One vector is turned by the same rotation once a step. Each row is the vector after some number of steps, and that number follows the row.
The counts run from 0 to 188.
9,6,-26,-29,-11,-6,-3,3,-16,-7,19,-10,-6,8,8,4,31,-9,6,16,-16,12,-18,11,-9,4,-9,11,-2,22,-6,-18,8,7,-26,21,-12,-19,30,15,1,31,4,-15,21,2,-2,-9,1,19,-5,2,8,16,-15,14,-2,16,15,-26,-29,2,16,24,23,-1,-21,13,-12,-14,12,-10,-22,37,5,13,7 => 22
23,19,-13,-3,4,4,-17,-6,-1,9,17,-12,-32,-1,5,16,17,2,14,-1,3,16,-7,-25,-2,26,-10,16,17,18,-13,-9,-20,11,-25,4,-28,-20,19,14,-8,20,-11,-23,-3,5,24,-16,-17,6,-13,-9,7,10,-7,17,1,21,23,0,-20,3,11,35,27,14,-20,-5,-12,5,9,-26,-31,16,8,1,4 => 75
29,-16,-7,-18,-4,0,0,-11,15,19,26,0,-26,10,-14,-15,14,2,-5,6,24,-10,-13,18,-7,25,2,-10,-3,8,0,-5,-23,14,-17,-28,-18,-9,0,18,-14,28,-13,-25,7,1,14,-15,9,18,7,3,14,20,5,32,-3,23,-5,4,-13,19,3,5,-16,16,-34,-3,-9,-7,18,-30,-25,-5,-10,-1,-2 => 56
15,10,-5,-5,4,-2,-15,-4,4,2,8,-5,-19,13,12,8,-8,10,23,6,-4,-16,-2,1,-1,21,-2,5,20,22,-2,-25,-11,9,-14,7,-33,-30,24,12,-3,16,-8,-35,-9,0,27,2,-13,-4,0,5,-1,25,3,20,-20,36,12,-14,-29,14,-1,39,-3,-7,-32,-12,-7,3,0,-35,-19,-16,0,6,2 => 15
1,10,-11,-14,13,-9,-1,-5,-18,-3,26,-14,-15,-9,-4,16,23,1,7,25,22,11,-23,-28,-4,20,-13,15,11,10,-1,-12,3,8,-38,9,-6,-18,15,14,-4,34,8,-10,5,5,-4,-5,-9,18,-24,-19,13,11,-2,-7,0,11,17,-18,-24,-7,34,7,26,17,-29,4,-20,-4,-8,-16,-12,25,25,8,4 => 133
19,-11,2,-23,11,-24,-17,6,17,3,4,-15,-1,16,-15,7,14,12,19,18,29,-27,-15,5,-16,27,-1,6,17,27,7,-12,-5,31,-14,-17,-20,-13,15,0,-19,17,5,-7,2,16,10,3,-15,-3,-8,11,15,29,19,-9,2,6,9,-7,-10,3,37,18,5,-4,-32,-8,2,-16,0,-24,-13,-12,4,11,-8 => 68
10,-6,-6,-23,-8,-10,12,-8,16,-12,28,-3,-9,10,4,-10,10,3,23,15,17,-19,-25,-1,-10,13,-2,-5,6,16,7,-25,-14,5,-36,-7,-10,-9,13,-5,-22,11,0,-21,10,-11,-1,-26,0,12,-4,-5,-10,4,17,24,-7,21,-8,-11,-29,25,10,1,-1,8,-35,-6,-10,-7,-9,-35,-35,2,1,7,11 => 141
9,8,-34,-20,-9,9,2,-1,-10,-16,31,-18,-5,2,3,17,21,-6,25,27,1,2,-6,-7,-12,28,-6,17,16,23,-12,-4,-1,-12,-13,15,0,-33,25,14,-2,36,3,-17,10,0,-9,11,-25,5,-21,-31,12,20,9,12,-3,20,7,-23,-25,8,8,21,10,-9,-16,-10,1,-3,12,-12,-12,21,23,20,5 => 163
25,5,-6,1,-10,5,4,13,18,-5,33,23,-19,11,10,-5,18,-12,11,-2,8,-14,0,13,-8,18,-2,0,-9,24,7,-19,-19,-6,-28,-8,-18,-46,11,1,-10,21,11,-2,-3,3,1,-24,-24,24,5,-2,1,9,-3,19,4,2,8,8,0,22,-4,22,29,-18,-15,-26,-13,1,8,-23,-26,-1,14,3,26 => 89
15,3,14,-19,3,-7,-16,-2,8,2,17,-2,-11,21,-9,15,-2,4,17,6,22,-14,7,17,-11,37,4,5,9,21,-7,-20,-23,4,8,-13,-33,-33,14,0,-13,13,-3,-29,-6,-1,10,10,-26,10,-8,0,10,21,18,20,-4,13,0,-1,-7,5,7,35,-3,-12,-28,-20,-6,4,12,-36,-11,-21,13,12,1 => 98
3,-6,-19,-6,-18,-1,2,-3,2,-8,39,24,-7,9,14,4,14,-3,22,3,-9,-8,-8,22,-7,11,-10,-1,-18,12,7,-21,-14,-5,-33,12,-14,-30,17,5,-5,30,14,-22,14,-3,-6,-23,-8,25,10,-9,-1,6,-29,21,7,0,1,-16,-13,5,0,5,17,-11,-17,-6,-15,-13,-4,-17,-28,23,21,6,24 => 173
14,14,12,0,21,-16,-21,-11,-7,2,16,3,-22,5,-1,19,0,11,13,-2,39,-9,-7,-7,-6,40,-8,7,8,9,9,-22,-18,24,-22,-10,-24,-18,4,-2,-7,20,-5,-11,-7,13,14,-6,-17,26,-16,7,10,24,7,-6,-10,13,2,-11,-17,-4,15,13,10,12,-38,-7,-17,7,-10,-38,-12,-27,14,10,10 => 129
2,13,-29,3,25,2,-6,16,-22,-26,14,1,-18,1,9,23,4,0,16,25,4,-11,-19,-3,-11,23,-2,17,7,18,12,-16,3,23,-28,9,-20,-31,23,9,6,31,11,-1,6,10,-3,9,-15,18,-12,7,7,24,-3,-1,-3,18,11,-26,-27,11,18,20,26,-15,-23,-1,-12,-6,10,-16,-8,1,28,15,3 => 161
13,-4,-9,-24,-8,4,19,-5,16,-9,29,-13,-13,2,-3,-13,12,1,21,18,29,-23,-17,-3,-9,22,2,-3,19,10,3,-15,-18,-2,-24,-18,0,-12,8,8,-13,16,-6,-24,-1,-14,6,-18,-8,15,-13,-15,-5,15,22,26,-18,30,-6,-4,-27,28,-1,2,-7,6,-32,-10,-13,0,7,-28,-34,-5,6,11,10 => 140
9,11,-9,-9,-11,1,-6,6,1,-11,40,25,-27,11,11,0,-2,-9,10,-1,17,-4,-20,16,-26,29,-3,-6,-21,11,5,-17,-7,-6,-23,-12,-15,-26,10,10,0,21,-1,-17,17,-7,-11,-17,-12,41,-7,5,-2,9,3,28,-5,20,-9,-11,-20,24,-6,19,4,-3,-31,-8,-13,7,14,-33,-22,12,9,0,17 => 171
7,-7,-18,-34,-8,-14,-9,-1,-15,-4,13,-23,2,13,-1,7,17,-4,9,27,-14,-7,-15,13,-6,8,-3,2,8,25,-10,-17,9,1,-12,20,-13,-21,24,14,-4,28,5,-28,16,-8,7,9,-4,1,-8,-3,12,28,-6,17,-10,23,14,-30,-29,1,29,26,10,-5,-21,12,-9,-20,10,-11,-14,23,-5,19,-3 => 165
-4,16,5,-5,2,1,-14,-1,-25,-2,28,12,-20,0,3,24,-14,7,5,17,13,4,-7,-10,-13,35,-4,18,-12,5,-3,-14,-13,-9,-19,10,-25,-43,12,5,1,26,2,-23,0,3,-2,4,-20,11,-28,-21,2,0,2,13,4,14,14,-14,-18,-8,6,20,14,7,-35,-11,-18,2,11,-31,-19,15,25,3,11 => 102
24,-12,3,-12,8,-7,-14,-2,3,-5,26,-15,-5,-5,-9,0,-6,18,5,14,30,-28,-1,-5,-7,29,3,1,6,13,3,-3,-25,3,-22,-15,-25,-31,17,-3,-12,14,9,-9,0,0,16,-4,-33,-8,-19,-33,7,27,15,2,-11,29,4,-1,-15,-1,16,24,-9,-4,-33,-19,7,-8,1,-27,-21,-15,17,15,1 => 70
21,-4,-15,-37,-8,-5,-19,2,-10,-2,22,-25,-6,3,2,-9,23,-2,3,11,-4,-11,-9,15,-7,12,7,-2,1,14,-12,-11,0,-6,5,8,-11,-27,21,18,4,24,-3,-27,13,-11,15,5,-4,11,-14,-2,11,34,-8,17,-29,31,4,-28,-33,1,11,40,-1,-4,-20,8,-13,-7,24,-16,-15,18,-12,15,1 => 166
18,-9,-12,-12,-3,-10,4,17,0,-8,19,-9,-5,6,-15,-1,25,3,-2,18,-6,-8,3,16,-6,9,2,16,-23,26,8,-11,-6,19,-20,3,-20,-55,26,2,-4,26,29,9,15,20,2,-5,-21,14,-5,-3,17,9,-22,-2,12,-11,14,-13,-5,-9,9,23,36,-15,-21,-8,-12,-22,16,-13,-10,13,26,11,6 => 92
17,-17,-31,-8,-6,3,6,-3,15,27,25,-3,-10,16,-17,-16,29,-15,4,13,-9,-2,5,22,0,16,-7,4,-3,26,-2,-3,-2,5,-5,-7,-17,-44,10,23,-6,43,11,-19,8,5,4,10,4,21,16,-5,29,26,-25,21,2,-7,12,-9,-5,4,5,9,5,-14,-9,-10,-15,-7,19,-13,-4,8,18,4,8 => 177
9,-23,-5,-25,-13,-15,14,-8,7,4,23,-13,1,17,-25,9,29,10,14,24,16,-11,2,15,4,27,-3,9,0,18,2,-12,-18,15,-21,-8,-7,-37,16,-5,-28,31,16,-8,5,10,5,-2,-4,11,8,-14,24,18,-6,2,11,-13,-3,-10,0,-14,19,-7,10,0,-22,-5,-13,-22,2,-12,-4,1,39,18,5 => 122
15,-13,-26,-26,-16,-6,9,-11,-8,14,35,-14,-19,10,-14,11,45,-6,6,17,9,5,-18,12,-1,14,-4,3,14,16,-20,1,-18,-7,-24,-10,-3,-11,13,12,-19,35,-3,-29,18,5,0,-14,-1,7,-5,-22,17,24,-3,21,10,16,-2,-11,-18,8,22,11,-2,18,-15,13,-4,-16,11,-6,-15,27,12,12,3 => 52
13,-24,-19,-29,-11,-7,0,-16,-2,19,23,-14,-1,14,-13,0,35,4,9,21,3,-1,-13,20,3,3,-1,-4,15,14,-13,-5,-16,1,-20,-2,-18,-2,21,14,-25,29,-2,-30,11,-4,13,-13,13,-3,10,-9,17,23,-13,22,2,16,5,-14,-22,5,24,13,-1,9,-17,15,-11,-28,16,-13,-17,25,-2,16,-3 => 53
14,-21,-18,-36,-15,-1,12,8,3,-12,22,-16,5,3,-1,-8,26,-2,12,33,4,-22,-13,4,-9,4,5,-1,15,19,-2,-11,-9,-6,-21,4,-7,-20,26,9,-15,26,6,-9,7,-14,-3,-12,-14,-7,-13,-24,-2,18,12,17,-8,19,4,-16,-14,30,23,18,12,-8,-16,-2,-3,-21,12,-18,-29,28,-1,15,7 => 81
27,-17,-1,-25,-15,-9,0,-14,32,9,42,-22,-10,0,-4,-22,17,9,6,-2,13,-6,-2,6,7,7,-3,9,-17,11,5,-21,-19,-2,-25,-10,-9,-33,12,3,-10,12,6,-25,12,1,22,-26,-14,15,-12,-16,5,10,-9,17,-14,10,-6,-1,-20,-8,-12,18,-8,5,-33,-16,-5,-1,-4,-18,-36,-4,14,5,13 => 1
9,-20,-20,-19,0,-5,5,-3,12,-2,14,-28,4,13,-16,-3,4,10,19,39,-9,-11,-3,-3,6,18,-3,18,6,33,-3,-12,0,12,-16,13,-15,-42,24,7,-11,31,15,-19,2,11,12,12,-14,-14,-7,-23,16,19,5,-1,-7,14,17,-17,-21,-6,13,19,0,-9,-29,-19,4,-13,2,-19,-11,1,23,20,-9 => 11
12,7,-27,-13,2,7,2,2,-30,1,3,-3,-21,6,-12,22,26,-10,8,24,2,3,-6,17,0,27,5,9,19,16,-16,-6,-17,8,-6,-5,-26,-24,22,23,-7,34,1,-20,-5,-2,6,1,5,14,1,2,18,36,-11,26,-10,17,5,-17,-15,16,8,13,21,0,-14,14,-28,-12,38,-19,-3,-1,5,16,2 => 107
0,15,-33,-1,-6,11,1,2,-8,-16,37,11,-12,-7,16,9,11,-7,21,14,1,-5,-11,-8,-7,17,-7,12,0,16,-1,-7,-5,-17,-30,15,-4,-34,18,13,1,35,7,-16,13,-11,-6,-10,-16,15,-19,-23,-3,6,-7,21,-3,17,12,-17,-29,18,-2,15,23,-15,-19,-8,-11,4,3,-15,-21,29,22,9,19 => 20
8,-18,1,-15,-14,-12,-21,2,15,2,38,17,0,9,11,-8,3,5,8,1,1,-12,-5,24,-9,7,-10,0,-35,12,14,-28,-7,2,-17,14,-20,-36,18,5,-4,24,16,-12,18,7,7,-20,-15,27,-2,0,6,5,-36,9,-1,-3,0,-23,-15,-12,4,19,9,-17,-27,-9,-11,-10,-9,-27,-32,9,13,7,22 => 31
9,-9,-21,-18,-16,-1,-15,1,4,2,42,17,-2,4,11,5,28,-7,8,-3,2,7,-10,14,-9,6,-11,8,-17,10,5,-15,-8,-5,-20,17,-8,-31,15,8,-2,36,12,-8,26,-3,-2,-19,-11,40,1,-3,14,7,-34,9,-3,-9,7,-16,-16,-6,6,10,24,-9,-11,0,-13,-8,5,-12,-29,25,18,4,24 => 174
18,-19,4,-22,-17,-23,6,-1,12,3,33,-19,-6,6,-2,-26,19,13,-7,8,9,-22,-5,13,4,-1,0,-4,-15,20,13,-23,-6,2,-37,-11,-10,-35,16,-2,-14,6,11,-6,10,3,19,-34,-16,12,-10,-7,-2,19,-1,10,-17,22,-10,-12,-20,-3,2,20,-9,7,-35,-6,-8,-6,0,-16,-28,5,9,3,12 => 0
9,-5,18,-15,2,-18,-2,-24,18,32,5,-10,-19,26,-22,-3,4,11,9,12,16,-10,2,6,6,26,-4,1,13,18,-7,-21,-13,10,-15,-7,-26,-35,6,10,-15,27,3,-40,-13,12,27,4,-1,-4,1,-7,24,19,5,14,-2,14,14,-3,-9,-9,15,13,-15,8,-39,-14,-12,0,-3,-39,-7,-10,5,-3,-1 => 126
13,-7,-19,-23,-12,-7,-1,0,-21,2,42,-3,-16,-1,-5,6,39,-8,-6,15,22,-8,-13,7,-9,16,-5,2,8,8,-10,9,-4,-17,-35,-11,-2,-19,7,16,1,38,2,-3,16,-9,-3,-12,-7,19,-16,-28,19,26,-2,9,-1,19,7,-12,-13,9,20,11,9,10,-16,13,-6,-16,16,-3,-12,33,16,11,13 => 51
20,17,-21,-1,12,12,-21,-2,12,-8,22,3,-15,3,15,22,6,1,37,-5,14,1,-1,-9,-8,31,-13,20,16,16,1,-16,-6,13,-3,9,-25,-27,19,8,-3,30,-2,-15,-1,-1,9,9,-22,22,-4,-1,8,13,-3,7,-10,11,16,-12,-16,10,2,24,26,-15,-21,-14,-8,8,-7,-30,-19,-14,22,4,19 => 159
20,1,-9,-6,-16,-2,6,-14,11,3,37,-12,-18,-2,7,-14,26,4,6,-2,5,10,-9,-9,2,9,-13,14,-13,11,0,-20,-20,0,-39,-7,-5,-32,14,2,-10,15,4,-14,15,1,21,-39,-11,26,-11,-12,4,-3,-16,18,-7,16,-4,2,-21,-1,-12,18,13,16,-29,-4,-14,1,1,-15,-41,13,20,1,14 => 144
15,21,-10,9,11,0,-25,-1,1,6,16,5,-19,11,17,9,-1,3,20,-12,1,-4,6,-2,2,19,-6,9,15,23,3,-26,-8,5,-16,9,-32,-40,14,17,3,23,3,-20,-12,5,27,1,-24,13,0,4,5,25,-9,9,-14,24,18,-7,-21,2,-7,42,16,-11,-31,-22,-8,10,-2,-31,-13,-11,17,4,15 => 158
